In the rows, zero is written as 128.
One turn sends every row of this set to another row. A few are shown first. Where does it send the rows asked after them?
gusiv: [119  97 122 130 115 125 111 113 145 136 109 122 130 106 117 130 152 108
 118 123 115 163 107 137 107 138 129 135 155 160 143]
lasi: [114 113 119 138 121 104 111 131 149 159 158 144 133 161 128 140 158 143
 110 134 114 147 147 141 115 126 136 149 145 142 119]
balu: [145 142 106 133 128 115 134 116 127 145 132 106 149 126 101 142 176 114
 127 134 144 128 124 112 136 138 107 104 141  81 126]
Pefa: [154 100 148 113 115 103 133 116 104 127 147 140 126 150 136 131 126  98
 132 129 159 108 103 140 170 122 138 146 133 131 121]
Boni: [138 120 135 139 129 127 182 147 102 153 132 138 113 116 119 104 100  95
 120 117 106 140 120 115 100 132 122 122 118 107 116]
fen: [157 155 113 115 128 127 156 120 153 138 110 148 130 129 129 118  99 143
 124 141 146 120 144 126 169 120 142 128  93 135 104]
tobi: [151 122 158 140 115 134 121 156 143 147 102 114 100 110 132 130 125 124
 147 135 117  98 118 107 126 129 135 100 137  99 101]
vak: [114 148 129 110 110 115 137 131 108 127 158 164 142 134 155 107 139 127
 172 137 144 118 149 118 124 117 150 117 117  95 127]
Maboz: [127  92 107 144 140 128 113 117  96 142 136 144 125 168 114 118 135 119
 121 108 118 151 148 136 102 133 106 127 133  90 127]
Bada: [146 122 140 142 114 121 130 144 129 126  90 126  96 127 101 134 116 152
 131 140 129 113 140 119 181 125 107 104 118 114 130]
lefoz: [116 121 115 141 148 126 118 133 142 122 117 120 186 109 123 143 164 105
 135 114 128 142 146 130 116 155 103 111 124 126 117]
gutaf: [128 110 120 135 113 138 129 124 130 134 117 129 163 116  89  97 132 114
 122 115 125 155 159 126 117 111 140  98 126 128 177]
zile: [130 115 140 118 109 118 110 134 134 119 117 123 116 146 138  97 129 103
 129 154 168 113 169 115 152  96 157 132 119 129 137]
nopi: [157 133 133 126 127 111 167 137 104 161 132 141  92 128 111 109 120  98
 111 127 121 124 109 111 113 124 116 111 142 100 118]
Veni: [126 123 138 146 127  99 116 110 147 141 101 144 131  81 145 135 161 105
 136 134 122 157 114 139 116 142 127 114 149 123 141]
bazat: [120 120 119 116 118 119 134 131 119 108 126 132 136 116  90 102 144 111
 106 105 128 117 133 132 144  92 101 105 158 126 162]
gedov: [163 119 141 116 153 117  92 152 139 112 108 135 139 128 156 130 130 102
 156 140 127 134 149 126 119 107 119 110 153 152 113]
zeto: [151  87 141 135 122 108 117 114 114 124 148 107 148 149 131 137 121  97
 148 128 159 110 103 132 153 103 122 141 124 124 120]
Suzuv: [114 133 108 152 131 123 103 140 129 118 148 127 162 135 120 146 143 125
 141 115 118 155 157 123 104 167 114 127 115 131 123]
pidan: [115 134 140 127  88 137  97 136 142 147 124 159 103 166 135 122 112 142
 126 125 130  97 149 131 125  99 123 128 130 125 124]
Ran: [111 106 139 142 129 122 111 132 149 178 138 132 133 141 144 133 159 125
 145 138 122 137 134 134  95 140 164 125 140 117 106]
robik: [114 129 137 132 125 147 110  89 139 136 134 128 145 143 114 155 132 175
 133 118 139 136 117 136 154 122 136 137 122 121 138]
gagi: [126 121 130 127 107 119  99 166 134 143 124 154 116 128 144 120 116  98
 114 105 113 116 162 135 108 128 108 111 120 164 104]
fut: [156 154 155 139 149 128 125 125 130 105 124 143 115  97 143 133 113 110
 124 124 131  95 128  99 157 120 104 108 128 124 103]
pubab: [131 121 138 117 116 126 132 141 126 129 104 146 102 117 111  87 118  96
 104 156 130 131 161  96 126  99 146  93 115 128 143]
kez: [128 114 125 128 150 134 138  93 126 121 131 135 141 112 127 142 129 168
 119 111 113 162 112 145 150 131 141 124 113 147 123]
lufa: [118 131 111 124 119 121 151 128 105 119 148 166 151 132 108 143 145 115
 119 117 133 145 130 134 149 173 149 144 113 120 138]
dadud: [134 139 158 137 118 159 133 145 117 119 123 137 146 131 158 117 100 109
 139 121 132 107 141  80 127 131 117 126 105 122  97]
mogim: [136 144 140 124 128 127 136 154 127 106 138 153 120 150 136 136 111 130
 105 128 127  99 140  98 148 114  97 148 125 140  92]
Dapa: [122 105 105 156 128 105 127 104 113 147 104 141 146 133 111 128 136 132
 124 141 160 180 139 140 156 132 135 126  96 122 129]
bag: [101 146 126 150 124 138 163 115 131 152  87 135 130 102 108 124 144 161
 131 110 122 147 121 120 130 130 132 128 138 106 104]
kal: [105 125 112 123 154 112 131 107 100 133 113 126 141 121 152 130 149  85
 144 118 158 162 109 157 127 124 127 115 119 122 120]
teke: [147 112 129  98 104 144 135 135 146 117 131 132 129 133 124 128 103 128
 108 126 122 123 117 133 145 117 152 149 121 176 104]
ginuv: [129 118 117 160 146 112 130 123 129 169 104 119 133 139 112 118 139 136
 118 138 148 172 152 139 136 138 120 121 105  90 145]
rif: [151 117 120 123 118 102  98 148 136 127  99 149  85 140 145  94 132 113
 115 144 144  96 138 114 115 101 123 111 116 115 133]
lalum: [110 129 114 156 124 115 131 131 138 154  98 116 125 130 133 136 147 169
 136 110 133 118 113 126 113 130 108 139 120  83 106]
Gim: [114 125 139 161 119 147 161 140 121 135 115 125 159 118 117 124  98 103
 162 126 125 158 136 107 106 144 125 139 113 108 130]
puvon: [ 96 124 126 138  92 114 120 147 118 143 124 119 163 139 132 112 151 123
 169 138 160 147 160 119 129 114 156 119 117 115 138]
funal: [135 131 144 148 141 156 122 145 122 100 126 107 142 134 116 123 101 101
 109 109 134 106 130  92 148 103 110 116 131 154 111]
semes: [119 128 119  94 140 123 131 129 116 102 129 124 120 111 114 111 144 103
 118  97 137 103 114 142 143 104 102 101 158 129 139]
nipit: [149 113 135 104 141 108 124 138 115 114 122 145  94 125 152  92 136 116
 106 144 133 129 155 131 153 102 148 109 116 159 118]
zal: [135 146 150 114 136 137 140 119 134 118  87 141 120 100 140 108 127 117
 138 134 120 145 132 135 147  87 139 102 161 149 117]
Doka: [118  96 133 161 119 141 127 113 132 141 147  90 177 137  99 141 115 107
 140 120 140 131 140 122 148 111 119 120 118 133 118]
sige: [122 131 121  92 117 127 131 131 100 117 158 171 123 149 147 110 131 133
 159 121 131 105 139 117 113 127 130 117 131  94 106]

semes goes to Pefa
Maboz goes to balu
And these:
gedov goes to fen
robik goes to Ran
zal goes to teke
Dapa goes to Suzuv
vak goes to Boni
Doka goes to puvon
dadud goes to pubab
lasi goes to lalum
rif goes to fut

